Each row is where one point has got to under a steady rotation. How many ticks took it there?
The counts run from 0 to 827.
[104 123 144 140  85 112 135 137 137  96  77 144  95 125  69 169  98 147
 126 133  65 152 115 108 129 105 131 118 123 100 107 127 132 121 158  91
 125 153 132  84 128 106 166 171 166 117 180  61 142 160 137 125 100 131
 154 136 132 124  96 114 148 138]
732
[109 143  92 135  99 117 136 145 135 104  54 143  83 111 107 115 150 158
 150 138 130 145 154 146 111 130 143 127 130 144 127 115 142 105 174 116
 135 153 103  79 149 135 200 155 139 122 131  90 115 136 177 152 145 146
 159 157 107  81 137 159 159 126]
105
[ 89 143 137 134  93  79 100 127 167 105 114 142 125 124  92 168 142 154
 157 151 102 118 137 131 121 109 127 121 132 147 111 112 121 110 177 100
 144 204 108 103 151  84 174 126 168 109 167 111 120 154 134 146 116 145
 121 139 117 101 113  97 193 125]
549
[ 76 157 119 161  96 142 141 122 126 122  89 112 110  90 112 140 109 160
 129 117 106 102 117 176 143  87 147 117 118 119 100 112 132 114 169  91
 138 142 145  72 127 123 148 176 151 138 176  63 134 136 163 115  87 166
 130 142 123 102 132 109 187 118]
19
[122 147 101 105 103  87 102  98 142 131  70 140  93 128 130 101 129 169
 175 153 124 118 123 137 164  88 143 112  96 133 114  97 117 112 177 135
 139 145 146 106 110 130 173 155 122 149 126  85 133 178 139 144 123 168
 145 126 114  78 118 121 153 178]
471
[ 94 141 159 162  81 121 134 135  73 105  86 152  72 107 127 156 118 139
 176 121  77 155 113 133 153  94 152 131 119 149 128 144 173 128 151  89
 148 125 144  87 110 110 178 162 125 130 168  88 118 164 145  96 102 120
 148 155 121 118 150 131 131 149]
198
[ 92 149 137 138  89 126 108 127  95 115 117 169 109 110 149 157 128 164
 161 148 121 113 145 161 133  77 103 111  92 151 134 104 147 102 163  96
 161 167 131  72 142 109 143 143 161 117 165  94 121 157 160 125 108 160
 122 135 133 107 162  76 163 133]
14
[ 85 151  96 120 109 132 138 171 125  98  60 149  83 141  91 120 110 143
 143 129  98 127 138 152 130 141 114 105 137 116 128  91 144 111 149 100
 146 129 127  70 132 111 181 171 139 128 136  81 122 160 170 125 108 146
 157 159  82 121 101 137 163 130]
503
[103 126 170  93  90  85  91 149 133  79 115 186  88 145  84 119 135 176
 149 139  80 147 132 127 120  99 114 122 116 126 119 123 150 123 146  85
 149 160 117 102 149  95 160 135 163 116 160  96 132 171 129 122 115 130
 139 139 124  96 115 101 126 169]
63
[119 132 131 123 105  84 116 137 154  96  86 132  64 146  76 164  96 131
 160 138  98 149 146  98 130 136 144 132 114 122 115 123 154 106 175 108
 125 166 112  95 153  83 197 157 154 110 150 115 104 170 157 146 117 140
 155 132  99 100  88 145 150 136]
353
[ 72 152 120 118  79 123 150 137 151 107 110 108 112  92 108 145 125 172
 132 126  59  92 122 158 125 110 139 122 128 141 116 114 111 110 173  95
 175 148 137 109 104  95 169 158 161 155 162  97 104 141 134 140  90 150
 122 134 136 122 110 133 185 122]
318
[ 90 142 120 120  74 137 140  81 100 125  87 119  82 125  83 129 140 144
 167 128  73 101 138 126 134  81 122 120 129 108 141 121 112 133 139 102
 180 152 144 130 138 123 179 160 105 140 168 101 126 137 155 159  85 152
 157 140 123 110  99 120 151 136]
238
[111 157 131 101  88 120 114 143 109  89  77 154  80 126 138  93 122 165
 147 157 142 137 144 157 135  92 128 122 105 138 112 107 152 114 157 112
 143 123 116  58 150 140 182 154 142 105 116  82 136 170 169 123 129 155
 169 144 112  91 134 137 133 169]
491
[ 72 137 166 128  91 117 121 161 116 104 132 146  84  97 129 159 115 163
 150 113  76 131 121 152 123 128 153 135 119 154 127 129 168 115 165  71
 171 140 130 102 104  69 148 161 161 142 179 117  90 143 145 102  97 132
 117 151 130 124 144 126 145 130]
596
[ 86 133  91  98 105 107 107 128 134 137 105 129  67 140 109 120 104 175
 170 129 117  90 159 157 131 109 101 112  99 121 148  94 145 115 157 100
 175 137 136 104 132  98 151 163 128 167 138 122 101 161 179 139  90 168
 141 140 111 110 111 122 130 151]
223
[ 47 164 138 122  81 108 117 147 152  95  94 138 104  90 137 110 144 173
 152 138 111 141 122 156 111 119 136 128 171 165 141 144 157 124 147  88
 166 155 106  87 133 108 177 134 139 145 140 104 102 139 151 105 103 110
 125 172 105 125 103 149 166 127]
795
[ 72 162 118  90  86 121  81 155 148  93  79 167  94 109 119 112 117 159
 141 164 133 129 135 140 150 108  87 118 146 130 157  98 136 131 143 101
 156 132 111  74 137 106 153 143 160 138 130 106 106 160 162  96 102 128
 135 158  99 103  95 132 134 162]
511
[103 141 142 113 103  71 105 108 127 113  88 126  67 156 105 105 125 158
 181 140 126 144 162 134 113 114 153 111 109 130 130 154 181 103 152 101
 141 182 109  88 168 117 166 154 101 119 123  98 125 172 167 154 123 151
 146 141 110 107  97 116 140 143]
639
[ 83 152 126 127  75 120  92 111 146 135  65 153 108 109  92 118 129 154
 141 168 154 148 117 138 156 128 106 117 135 119  92  76 141 116 151 123
 117 107 113 111 123 110 176 163 128 136 150  85 150 157 156 109 119 167
 129 150 128 104  88 134 142 173]
275
[ 91 125 159 125 101 110 135 126 148  91  89 136  84 136  73 128 109 174
 118 131  64 138 104 135 130 113 156 125 131 109  92 134 135 124 156  80
 141 153 129 103 126 124 175 170 145 123 169  45 157 136 131 127 116 128
 143 152 117 107  88 130 153 151]
734
[107 143 110 140  82 101 132 164 122  78  82 164 108 100 113 147 151 152
 168 121 106 142 159 133 106 108 116 133 119 156 148 113 140 106 159 113
 145 154 107  69 137  98 182 136 168 116 152 118  95 169 157 144 115 146
 147 137 123  98 170 127 165 132]
779
[ 45 142 144 107  74 132 106 101 130 113 117 131  99 105 107 118 120 169
 173 118 122  88 132 158 140  81 113 137 136 139 167 130 118 138 120  94
 186 126 132 108 120 112 153 152 119 158 164 114 108 159 162 116  60 147
 112 140 129 118 123 110 129 161]
229
[ 72 143 136 170  91 118 123 113 120 127 111 117  96  79 131 145 147 168
 163 110 122 112 122 171 123  89 151 139 135 160 125 151 162 111 160  86
 162 158 119  89 144 107 158 135 141 135 170 109 110 128 174 116  94 145
 127 159 120  90 166 121 169 115]
398
[ 90 153 133 141  74 101 121 106 161 131  83 102 111  95  75 139 142 153
 140 138 120 119 130 144 119 139 147 128 128 123  76 102 130  98 172 119
 120 147 102 126 134  91 181 172 140 133 164 105 126 141 145 145 110 185
 130 137 138  93  93 133 181 123]
554
[ 77 170 163 133  64  86 100 104 118 120  86 134 108  95 138 109 151 159
 182 139  96 158 106 138 147 100 158 129 123 160 108 149 164 118 159 113
 137 133 136 115  98 100 159 159 104 145 153 103 114 171 125 112 105 147
 112 141 140 118 108 123 154 153]
179
[102 115 136 130 109  87 122 151 171  91  87 153 100 132  43 147 109 165
 142 106  93 124 123 137 129 107 128 141 111 104 118 113 126 115 146 105
 113 133 121  95 129  88 163 158 174 133 180 102 127 168 138 134  82 159
 129 132 121  91 128 111 146 162]
67
[ 83 129 143 120 127  81  91 115 170 116  98 139  93 134 102 121 138 159
 188 130 111 119 110 135 159 136 161 132 152 156 122 125 130 118 166 105
 163 157 117 141 108  94 204 144 111 142 141 115 108 149 142 136 115 132
 121 159  82  83 106 148 164 164]
369
[ 92 142 133  79  61 115 112 108 125 108  99 152  81 132 127 107 118 183
 148 180  98 139 150 120 123  95 105 106 110 132 132 122 137 129 156  90
 180 147 125 109 125 134 157 151 125 142 143  68 138 160 142 128 133 129
 140 147 146 131  84 124 125 168]
43
[ 93 125 167 128 133  88  83 110 140 106 115 162  97 154 102 149 110 165
 168 137  77 126 116 128 162  91 141 112 117 127 121 134 136 121 169  75
 159 185 150  94 132 104 137 151 137 121 172  79 132 155 138 126 107 130
 118 134 107  96 115  83 157 155]
449
[ 76 126 137 150 104  76 109 144 167 111  84 139 103 110  60 159 114 147
 176 106 122 138 125 131 129 138 140 148 142 140 137 116 144 120 143 108
 122 125 104 120 113  69 172 157 146 145 176 133  92 173 142 120  72 147
 119 143 112 109 124 133 148 155]
365
[108 121 116 170  93 108 137 148 136 103  84 154  98 101 108 191 104 149
 154 126 115 162 146 123 129 131 148 137 108 158 133 113 150 103 185  95
 125 128 112  87 101  96 184 165 165 129 182  86 107 147 154 124 132 133
 123 140 133 114 167 139 137 140]
582
[ 92 133 148 138  90 117  84  92 144 108  73 171 102  91  78 135 139 163
 146 126 121 169 153 112 129 115 138 139 122 125 175 140 146 119 159 100
 140 141 109  98 140 106 139 167 139 146 184  95 107 123 172 132 121 133
  91 125 152  90 110 127 112 151]
146
[107 110  91 144 105 106 100  94 132 149  96 144  70 131 106 160 107 153
 185 151 151 102 131 133 166  99 119 119 111 144 127  89 142 122 170 112
 150 143 123 121 130 116 187 141 128 152 163 103 132 149 176 130 112 156
 150 160 107  78 141 139 137 173]
669
[ 94 170 128 107  76 125  99 159 134  80  94 171 119  95 125 130 136 159
 134 146  93 139 140 136 130 114 110 115 112 139 147  87 124 105 182 104
 153 159 133  66 127  83 136 155 177 133 150 114  85 158 145 121 113 146
 111 118 133 113 117 108 170 128]
313
[107 128 103 128 105 132 132 147 145  99  91 150 100 111  93 140 117 171
 128 122 105 110 150 156 116 137 130 122  94 120 117  73 125  91 189  97
 143 129 129  88 124 105 161 179 173 143 170  84 113 133 168 148 128 177
 128 128 129  91 147 131 164 137]
304
[105 166 144 136  65  88 110 103 120 137  80 117  99  98 119 139 123 139
 182 136 127 145 145 128 138 121 145 123  93 135  95 110 159  97 173 133
 120 127 117 114 113  79 155 179 118 146 151 126 102 186 142 133 102 185
 119 115 152 124 109 117 156 153]
176
[ 99 145 143 118  96 148 137 150 108  93  94 164  98 109  89 124 140 156
 130 118  83 122 142 160 119 151 132 119 105 121 119  81 129  87 170 100
 165 136 128  94 118 104 163 197 144 128 171  83 114 132 158 149 128 174
 126 125 122 109 124 122 172 127]
306
[ 92 164 131  96  83 114  84 129 129 106 103 148  88 106 135 139 126 156
 173 140  95 127 159 119 135 111 127 125  95 144 169 115 141 110 179 108
 175 147 137  89 122  71 141 157 144 156 144 145  61 168 150 129 100 146
 111 116 133 124 114 131 131 143]
610
[114 126 149 118  99 115 103 136 118 111 136 143  62 121 139 163 106 163
 152 149 123 127 160 139 129 143 150 128  83 160 103  96 166  89 199  93
 178 146 106  95 129  86 182 169 160 123 154 103 103 138 165 124 147 155
 134 137 122 113 137 147 136 145]
589
